(in the rows, 128 means zero)
Each path below is one point turned by a fixed rotation once a step. After each direction that follows a path, write how fast that rotation turns it, in degrees each step (0 if it stays still).
Each turn is a multiple of 5 degrees from 10 to 175, or 0.
Each row of a path follows its step; steps can be skipped.
path 1
step 0: [121 116 126 131 131 125 128 129 123 131 128 125 126 130 135 131 126 123
 129 129 133 120 117 123 130 123 122 129 124 127 133 136 130 139 124 132
 114 127 120 127 124 122 120 127 128 129 125 130]
step 1: [122 133 128 123 130 132 130 136 125 132 122 133 130 123 118 129 127 128
 129 125 133 129 124 131 130 121 133 135 134 120 131 141 129 117 122 127
 125 122 134 131 119 132 129 132 128 134 125 125]
step 2: [129 122 135 129 119 136 121 134 130 126 137 131 121 125 127 122 120 138
 127 128 133 132 120 128 128 119 120 126 126 119 132 126 127 127 135 129
 133 137 125 125 125 125 126 133 133 126 129 131]
step 7: [128 127 134 128 123 124 138 127 129 133 134 133 124 132 126 127 131 130
 125 120 139 128 122 126 116 124 132 128 127 117 131 125 132 121 132 129
 134 133 124 123 127 127 116 130 122 123 128 123]
step 10: [128 127 132 132 128 123 116 126 121 126 131 128 128 128 128 123 125 135
 133 128 133 124 125 121 131 122 125 122 132 117 131 134 128 123 132 130
 129 139 131 129 127 120 132 135 133 127 114 126]
step 13: [130 124 127 134 128 119 119 126 123 128 125 124 125 125 120 122 129 121
 127 124 142 119 128 133 128 121 127 135 133 126 133 135 127 124 121 123
 127 121 122 126 135 123 128 131 126 133 134 130]
step 19: [126 125 122 124 126 130 131 131 132 128 130 123 129 132 129 118 124 133
 137 134 133 126 125 133 121 126 121 126 122 118 140 124 131 122 133 118
 130 133 127 119 132 129 126 127 133 135 132 124]
step 20: [127 122 137 133 122 124 134 132 119 132 117 126 126 126 128 134 121 125
 123 123 129 114 120 122 127 135 132 122 124 127 127 128 138 126 134 125
 127 132 126 130 132 129 129 133 127 129 127 122]
step 23: [132 136 123 135 135 126 126 135 119 126 122 128 126 125 130 127 132 131
 130 125 128 125 126 131 116 121 126 128 128 118 131 125 137 125 127 125
 119 129 121 123 128 127 129 121 135 123 120 120]
[128 125 131 128 130 130 126 128 128 126 131 128 129 128 130 127 126 127
 125 129 127 128 127 127 130 128 127 125 126 129 126 127 130 129 128 130
 126 127 128 128 127 128 130 130 130 129 125 128]
175
[130 128 127 131 126 130 126 126 129 126 131 129 128 128 128 129 126 128
 125 128 128 129 128 129 127 126 131 129 129 125 129 126 129 126 128 128
 126 126 127 127 132 131 128 125 128 129 129 129]
70
[127 130 129 129 128 128 125 131 127 129 126 127 128 126 126 126 131 128
 127 129 127 127 129 128 128 129 130 129 131 129 128 125 132 128 125 127
 126 126 130 128 127 126 127 127 129 130 128 129]
145
[127 130 128 129 131 127 129 128 127 125 125 127 127 129 128 129 127 128
 127 128 130 131 131 129 129 125 128 128 127 129 129 128 129 128 127 127
 128 125 128 129 128 130 133 129 129 129 129 126]
145
path 2
step 1: [127 131 124 123 139 129 135 122 135 125 118 129 137 135 137 123 137 129
 135 126 124 136 121 134 129 122 121 125 123 129 135 125 132 130 135 124
 123 125 133 125 127 127 137 127 130 131 130 137]
step 5: [126 127 127 133 119 127 133 124 128 133 133 129 125 133 124 137 129 124
 132 126 120 126 122 124 130 117 117 132 123 116 126 128 122 119 131 125
 116 118 125 130 126 125 126 126 119 135 131 128]
step 6: [122 131 125 144 132 121 126 131 132 135 128 128 132 119 118 122 139 132
 128 130 131 121 125 128 123 129 136 138 128 122 125 123 133 130 127 124
 133 129 126 121 120 132 124 132 129 127 120 127]
step 9: [132 123 135 125 124 127 126 123 125 119 127 123 122 131 132 127 131 130
 130 116 121 135 124 128 128 136 125 122 117 135 137 130 126 125 129 129
 114 138 127 124 121 124 133 128 129 130 134 122]
step 10: [138 137 140 124 134 125 126 141 126 129 128 128 136 126 130 133 125 126
 128 126 123 125 118 126 124 127 138 122 126 120 125 131 132 133 137 125
 137 132 121 125 136 130 129 134 126 128 133 125]
step 12: [122 130 132 131 126 129 138 133 131 140 131 126 135 129 129 130 139 131
 126 138 121 125 132 138 129 125 135 125 126 125 129 123 135 129 137 124
 127 125 125 128 132 132 115 127 125 121 116 130]
step 22: [125 135 124 126 116 126 133 129 124 129 124 122 127 138 123 131 133 126
 126 126 128 121 133 132 123 120 125 126 127 121 126 131 121 128 138 128
 124 141 125 119 128 130 127 140 131 137 134 123]
step 23: [128 130 128 135 130 131 130 130 133 126 131 143 135 124 127 128 129 135
 134 127 129 128 126 123 130 128 134 137 117 133 119 123 128 127 124 114
 121 138 119 129 135 134 128 126 125 130 132 129]
step 27: [131 127 131 134 124 137 127 129 125 129 126 127 116 127 127 134 125 127
 126 129 129 132 111 121 129 135 136 124 135 132 126 126 140 126 127 123
 132 129 128 125 134 121 128 131 114 129 133 125]
[129 128 130 129 127 128 124 126 127 126 128 128 130 130 128 132 130 129
 128 126 128 125 128 129 129 125 130 127 127 127 127 129 126 128 126 127
 130 130 127 129 130 126 125 127 128 130 129 128]
60
[130 130 127 125 129 126 127 128 127 129 131 127 123 129 128 130 127 129
 127 128 130 127 126 128 127 130 128 128 124 124 130 126 128 129 127 130
 129 128 128 130 128 127 128 127 128 127 130 127]
65
[126 129 129 127 128 127 126 127 127 128 127 126 126 128 125 129 129 130
 129 127 129 128 127 129 129 130 130 128 129 128 130 130 129 126 131 129
 125 128 128 126 128 131 126 128 130 128 123 126]
115
[128 127 126 127 128 128 126 127 128 127 127 130 127 126 129 132 128 128
 127 126 128 128 129 127 130 127 129 129 130 129 130 124 130 128 129 129
 125 128 126 129 125 130 129 126 126 129 131 130]
175
[126 129 128 127 130 126 130 126 128 129 125 128 127 130 129 128 127 129
 129 131 128 128 130 130 126 128 127 129 127 128 127 127 129 127 129 126
 127 130 126 130 133 131 126 127 129 128 131 128]
35
[129 128 129 129 129 127 127 127 125 128 125 127 130 125 125 127 127 129
 128 126 128 128 128 129 126 127 126 126 128 127 129 125 125 128 129 126
 128 125 127 126 128 128 128 129 128 127 131 127]
90
[128 130 130 128 125 125 128 127 128 129 129 129 130 124 129 125 125 128
 128 126 130 125 127 128 127 128 129 130 126 131 130 129 130 129 129 130
 127 129 126 128 130 127 129 128 128 128 128 129]
110
path 3
step 0: [134 133 132 128 130 128 127 138 129 120 116 130 127 129 124 126 132 124
 131 135 142 128 129 127 134 131 124 127 132 123 130 132 128 123 129 124
 130 118 126 140 124 136 125 130 129 141 126 129]
step 1: [143 128 131 127 132 125 125 124 131 111 125 133 119 128 121 126 133 132
 125 133 126 128 134 132 130 126 130 121 132 135 125 133 123 129 124 124
 123 131 129 116 133 128 125 124 131 128 128 122]
step 3: [128 126 134 135 132 131 124 122 123 124 122 133 122 125 126 132 133 118
 121 128 129 129 127 134 130 134 128 123 136 128 128 126 123 121 117 122
 125 128 131 132 115 135 128 120 123 135 120 132]
step 6: [128 129 133 138 131 130 126 136 120 119 135 134 131 123 135 131 141 127
 117 136 126 129 134 125 128 128 129 132 127 137 132 129 131 121 121 124
 127 128 126 136 127 135 119 130 130 130 131 130]
step 12: [133 131 128 128 140 131 126 131 124 124 129 136 135 124 131 125 129 130
 131 132 129 128 128 128 129 127 115 134 128 134 122 136 129 141 130 125
 131 127 118 123 122 134 119 136 133 123 130 131]
step 14: [129 128 136 124 128 135 119 126 125 123 125 135 137 134 123 132 132 130
 118 132 126 126 128 126 121 133 122 130 137 139 120 119 127 122 129 121
 129 131 118 121 132 123 125 125 127 129 128 129]
step 17: [126 122 129 125 138 128 119 125 131 120 133 121 123 132 124 127 132 139
 121 127 129 133 131 124 119 127 125 136 134 132 129 127 120 127 126 119
 127 122 131 128 135 125 122 138 131 123 120 128]
step 22: [124 130 124 137 133 124 124 122 122 119 120 125 130 126 137 127 132 135
 124 125 118 125 132 121 131 132 130 140 133 135 126 135 126 129 124 126
 132 129 117 123 122 127 128 122 124 125 130 136]
step 28: [130 135 127 123 139 124 128 119 133 122 123 126 126 120 119 129 127 132
 124 129 129 126 128 131 134 124 120 133 129 127 126 131 129 131 127 132
 120 119 122 127 117 133 134 126 126 122 114 136]
[128 127 126 127 128 128 128 126 126 129 131 128 128 130 126 126 129 130
 129 130 129 127 129 128 129 126 125 129 127 127 128 126 127 132 129 134
 128 128 130 127 128 131 128 128 129 128 127 128]
135
[127 129 128 131 128 126 126 127 127 127 129 128 125 128 127 129 126 129
 128 127 129 128 127 125 126 129 128 132 128 126 129 129 132 128 129 127
 128 128 129 128 127 129 130 131 128 127 127 131]
60
[128 129 128 126 127 128 129 126 130 126 128 127 126 129 126 126 126 130
 128 128 126 128 130 129 128 126 130 131 126 129 127 130 129 124 127 130
 128 128 126 126 128 128 129 127 126 128 130 128]
120
[132 126 127 128 128 124 128 130 128 129 130 128 128 126 127 127 125 127
 127 127 127 130 126 128 129 125 126 128 126 130 125 127 128 128 127 126
 127 128 127 128 129 127 128 128 127 124 127 129]
135
path 4
step 1: [122 136 124 128 126 131 114 131 119 136 124 131 122 124 136 122 127 128
 122 119 128 122 131 128 132 121 130 129 130 118 122 127 124 133 134 126
 125 131 130 131 136 128 129 124 121 128 130 128]
step 3: [129 131 129 129 132 128 132 127 121 129 127 125 135 132 132 132 130 104
 127 130 127 127 121 124 128 127 130 128 139 121 128 130 130 128 125 128
 130 130 121 133 131 130 132 130 130 125 120 130]
step 4: [124 131 135 130 128 132 126 130 120 126 125 127 123 141 134 131 133 119
 129 129 129 132 124 124 129 129 128 133 123 121 116 125 126 132 129 132
 132 123 126 135 130 131 136 119 130 119 128 131]
step 7: [129 131 135 131 126 141 119 137 132 129 130 131 128 136 123 131 126 127
 122 128 134 125 124 126 123 116 128 125 134 130 121 121 123 129 124 124
 123 125 133 131 135 133 131 130 126 127 131 134]
step 10: [126 134 129 123 133 134 124 128 131 131 133 125 118 128 137 128 123 118
 134 121 133 132 128 129 125 125 135 130 136 125 121 123 123 119 126 131
 116 129 123 127 124 127 134 127 128 129 129 135]
step 12: [125 127 129 126 123 112 123 124 130 121 128 132 138 135 119 122 132 120
 123 123 125 131 129 132 129 128 130 131 132 126 119 129 125 130 134 126
 122 127 128 129 130 132 132 126 130 120 122 134]
step 18: [126 134 131 120 130 118 122 127 132 136 129 134 129 122 136 127 121 123
 124 126 119 125 130 121 118 130 131 125 130 125 118 132 122 131 122 127
 124 130 133 124 133 127 127 122 129 122 128 126]
step 20: [119 130 131 138 129 134 120 128 126 124 129 128 133 130 125 126 125 118
 129 129 129 131 122 119 128 132 132 123 126 119 121 126 126 127 135 129
 128 129 121 128 129 132 139 125 126 133 133 140]
step 24: [124 132 128 121 136 137 115 131 126 133 132 125 132 127 129 118 122 132
 126 129 123 122 136 130 126 127 127 126 129 133 129 127 127 129 130 123
 126 126 134 135 137 138 123 123 126 126 128 135]
[126 129 126 130 128 127 127 128 127 127 128 126 129 127 129 125 130 130
 132 128 129 128 130 129 125 128 126 127 128 125 130 127 126 129 130 126
 128 130 127 129 127 127 126 127 129 129 129 131]
95
[127 129 128 127 127 126 130 130 127 126 125 126 129 129 128 131 129 126
 129 130 128 127 130 130 127 128 126 130 127 129 125 129 126 128 127 127
 129 127 127 126 130 128 128 127 132 129 131 126]
80
[128 126 130 128 131 129 126 129 127 126 126 125 127 124 127 129 130 125
 130 129 127 129 126 128 125 129 130 127 126 128 130 127 130 128 128 127
 130 129 129 127 130 130 129 130 128 126 128 128]
65
[129 128 130 129 127 127 127 127 128 124 129 128 128 129 127 128 127 126
 132 127 127 130 128 126 129 130 124 129 127 126 128 131 128 129 126 129
 128 126 127 127 129 127 130 128 125 127 126 130]
45
[128 131 127 129 128 128 127 125 129 128 129 128 129 130 125 129 131 127
 125 130 128 131 128 129 126 128 129 128 125 129 127 129 127 130 129 130
 132 126 129 129 125 128 129 129 129 130 127 129]
45
[128 130 129 130 127 127 129 130 127 131 130 128 126 128 131 127 128 128
 130 124 128 127 129 130 125 130 129 129 125 130 128 128 130 128 128 131
 130 127 128 126 130 129 128 128 128 129 126 128]
80
